rotation steps, each row followed by its count of steps
The counts run from 0 to 491.
[151 147  89 106 155 138 131  99 155 161 144 128 142 110  96 150 104 102
 105 144  82 129 113 153 184 137 133 154 125 124 148  94 126 112 141 130
 160  99 137 189  62 132 132 164 135 148] : 234
[137 169  95 105 134 148 174 144 139 148 165 111 162 124  77 125 110 102
  95 156  86 117 109 139 172 113 145 146 140 118 128  98  97 129 131 122
 142 108 146 180  68 142 141 144 153 133] : 115
[146 142  81 113 154 144 123  97 146 152 147 124 157 119  91 155 105  94
 106 143  83 142  94 170 174 136 137 155 129 111 141 101 124 117 144 131
 149 106 144 189  71 132 125 168 134 148] : 232
[157 133 102 126 156 120 116  95 137 153 115 114 165 128  81 165 106 103
 114 147  90 131 118 180 165 149 148 155 120 112 142  82 128 124 161 130
 145 117 157 175  81 130 128 175 143 141] : 59
[149 166 107 116 127 131 175 149 129 148 136 112 167 125  70 141 114 112
  94 152  98  96 125 141 158 127 154 141 131 125 130  74  97 153 134 116
 150 116 165 175  69 141 148 143 166 109] : 288
[142 138  94 122 126 141 168 146 122 146 172 128 164 132  83 157 108 108
 102 145  92 134  96 165 159 130 145 159 139 114  89  79 111 140 127 135
 120 130 179 176  93 132 147 137 174 118] : 139
[136 120 131 123 146 125 162 130 142 138 136 105 175 120  95 148 117 115
 125 171  72 149  95 173 184 138 132 167 121 146 114 110 130  77 163 135
 150 100 158 170  92 129 148 132 151 138] : 361
[139 141 113 113 123 132 177 153 137 128 146 126 163 109  91 165 124 103
  83 152  99 117  75 161 173 130 141 137 129 139 125 107 131 132 129 126
 148 113 165 195  67 109 158 130 145 112] : 270
[150 110 111 116 158 127 149 140 122 154 151 136 155 116  94 165  92 116
 124 152  91 135 126 153 173 150 142 182 132 140  95  55 128 113 159 150
 121 128 169 162  98 132 152 133 163 131] : 478
[151 132 117 102 155 122 172 175 130 155 160 153 149 117  78 153  89 121
 107 145  97 116 131 145 179 130 147 159 127 136 103  62 114 126 141 150
 132 120 143 157  72 137 150 141 152 119] : 449
[159 129 106 138 143 126 136 115 112 156 127 123 168 136  79 162 100 116
 123 139  91 126 124 177 150 159 148 161 124 113 105  54 112 142 151 133
 139 126 176 167  95 139 135 154 176 115] : 171
[153 151 115 108 157 116 152 124 147 148 145 104 158 136  64 137 106 105
  96 160  82 116 131 153 187 109 154 154 124 126 149 101 117 111 157 139
 145 110 126 163  72 136 139 178 146 153] : 83
[140 130 103 130 151 142 139 123 120 144 134 107 192 133  85 137  99 110
 134 157  77 153 101 174 163 149 144 167 136 115 108  78 104 103 165 129
 140 110 163 162  99 153 124 145 156 131] : 342
[155 126 108 104 161 128 152 142 137 140 172 149 131 113  92 158 101 103
  86 142  94 121  97 152 195 124 139 151 131 147 134  92 141 120 143 147
 149 109 121 180  66 115 152 156 142 143] : 101
[153 120 123 120 162 121 149 137 124 160 142 125 162 129  88 143  92 125
 133 156  76 134 144 156 178 144 137 178 122 137 104  60 113  99 166 145
 143 108 145 149  93 148 142 146 165 136] : 337
[149 137  93 128 129 144 149 130 116 149 137 140 161 109 103 164 108 112
 105 133 102 121  95 163 154 160 137 147 134 127 107  58 116 149 135 120
 149 118 182 192  80 126 144 123 165 105] : 150
[162 114 122 133 155 120 129 121 115 148 113 144 158 113 103 166  99 122
 120 135  93 122 113 173 167 173 136 155 114 141 124  54 132 128 165 129
 168 106 158 175  83 129 137 139 157 117] : 182
[137 144  90 117 149 145 135 110 147 140 143 108 178 129  83 141 107  95
 110 154  78 146  84 175 172 128 141 152 132 106 136 113 115 105 147 127
 145 106 147 182  76 135 122 163 135 144] : 230
[149 151 125 131 136 124 155 129 121 152  99 107 183 121  85 140 110 124
 122 156  83 112 132 157 157 155 143 150 119 133 125  64 101 126 158 111
 169 102 168 168  79 146 136 136 163 108] : 176
[151 112 114 121 167 127 123 114 134 141 130 143 156 113 103 162  98 109
 114 143  88 142  91 181 183 158 132 156 120 137 135  86 140 105 166 140
 168  98 133 179  76 126 132 153 134 140] : 212
[149 166 113 115 131 116 162 119 153 151 141  97 157 138  67 146 125 111
  93 159  76 110 124 160 175 111 146 141 115 120 146 115 114 127 135 124
 151 110 149 178  69 129 144 167 157 135] : 400
[156 142  95 120 136 128 156 139 124 144 163 131 154 134  69 168 107 107
  89 136 101 113 109 164 159 126 155 150 134 113 111  75 119 159 130 137
 124 138 165 176  83 120 148 162 171 116] : 283
[145 149 114 124 146 137 161 148 115 145 118 117 184 123  87 126 101 116
 118 156  93 113 124 152 158 153 148 149 130 134 123  56  89 126 159 116
 165 100 156 163  77 155 132 129 158 108] : 319
[136 125 127 124 131 129 178 159 126 145 129 132 179 110 100 152 114 130
 126 154  80 133 101 164 167 155 131 156 118 144  95  82 114 101 143 128
 159  96 171 173  82 137 148 108 156 103] : 14
[149 142 111 108 161 121 146 115 152 161 152 113 152 132  78 143 102 113
 117 159  68 135 133 159 189 121 139 168 117 127 132 101 120  97 154 143
 145 103 130 163  77 138 135 170 146 156] : 225
[155 119 110 127 158 139 132 137 108 144 129 151 165 108 102 154  90 110
 119 135 102 132  99 166 165 172 137 157 129 137 113  46 119 129 161 130
 163 104 153 175  81 139 133 132 154 111] : 324
[142 134 115 129 145 117 137 113 140 139 111  91 194 134  70 156 114 108
 122 164  83 135 106 186 164 136 154 154 121 112 132 102 117 110 161 128
 138 117 166 168  90 132 128 166 144 132] : 56
[144 165 103 119 122 139 176 140 128 163 139 115 165 120  86 139 114 119
 106 154  86 106 131 136 158 137 142 152 132 128 112  68  95 139 131 115
 146 111 175 177  74 147 150 128 172 112] : 145
[147 113 125 134 133 127 166 153 111 135 138 134 173 118  93 169 113 120
 112 149  95 131  89 177 164 156 139 156 124 140  93  72 128 129 149 134
 143 122 181 175  93 121 156 122 169 102] : 159
[144 147 111 107 155 124 152 116 155 158 148 105 160 132  74 137 104 113
 114 164  65 131 129 158 184 117 139 162 120 122 137 106 114  93 152 136
 148 102 131 164  76 143 133 168 143 155] : 226
[150 135  85 112 154 143 146 146 122 155 154 142 162 122  80 152  86 105
 113 136 101 127 122 155 161 145 150 161 140 110 103  52 104 140 142 140
 121 128 160 166  83 145 132 149 157 119] : 457
[152 126 106 107 159 132 148 140 135 136 170 149 138 112  93 159 102  98
  87 139  99 127  83 162 190 129 141 150 135 141 134  94 142 123 146 145
 150 111 125 185  68 112 146 155 140 140] : 100
[147 103 123 131 160 131 146 148 110 133 144 136 177 123  92 154  91 115
 127 148  89 148  93 181 171 157 141 168 132 137  96  69 126 105 167 146
 141 111 156 156  99 138 139 133 157 123] : 333
[145 124 128 128 138 125 175 174 107 122 138 134 177 118  87 156 110 114
  99 148 107 117  83 171 165 147 150 143 133 143 106  72 121 135 150 130
 148 118 161 170  83 124 151 126 160  97] : 301
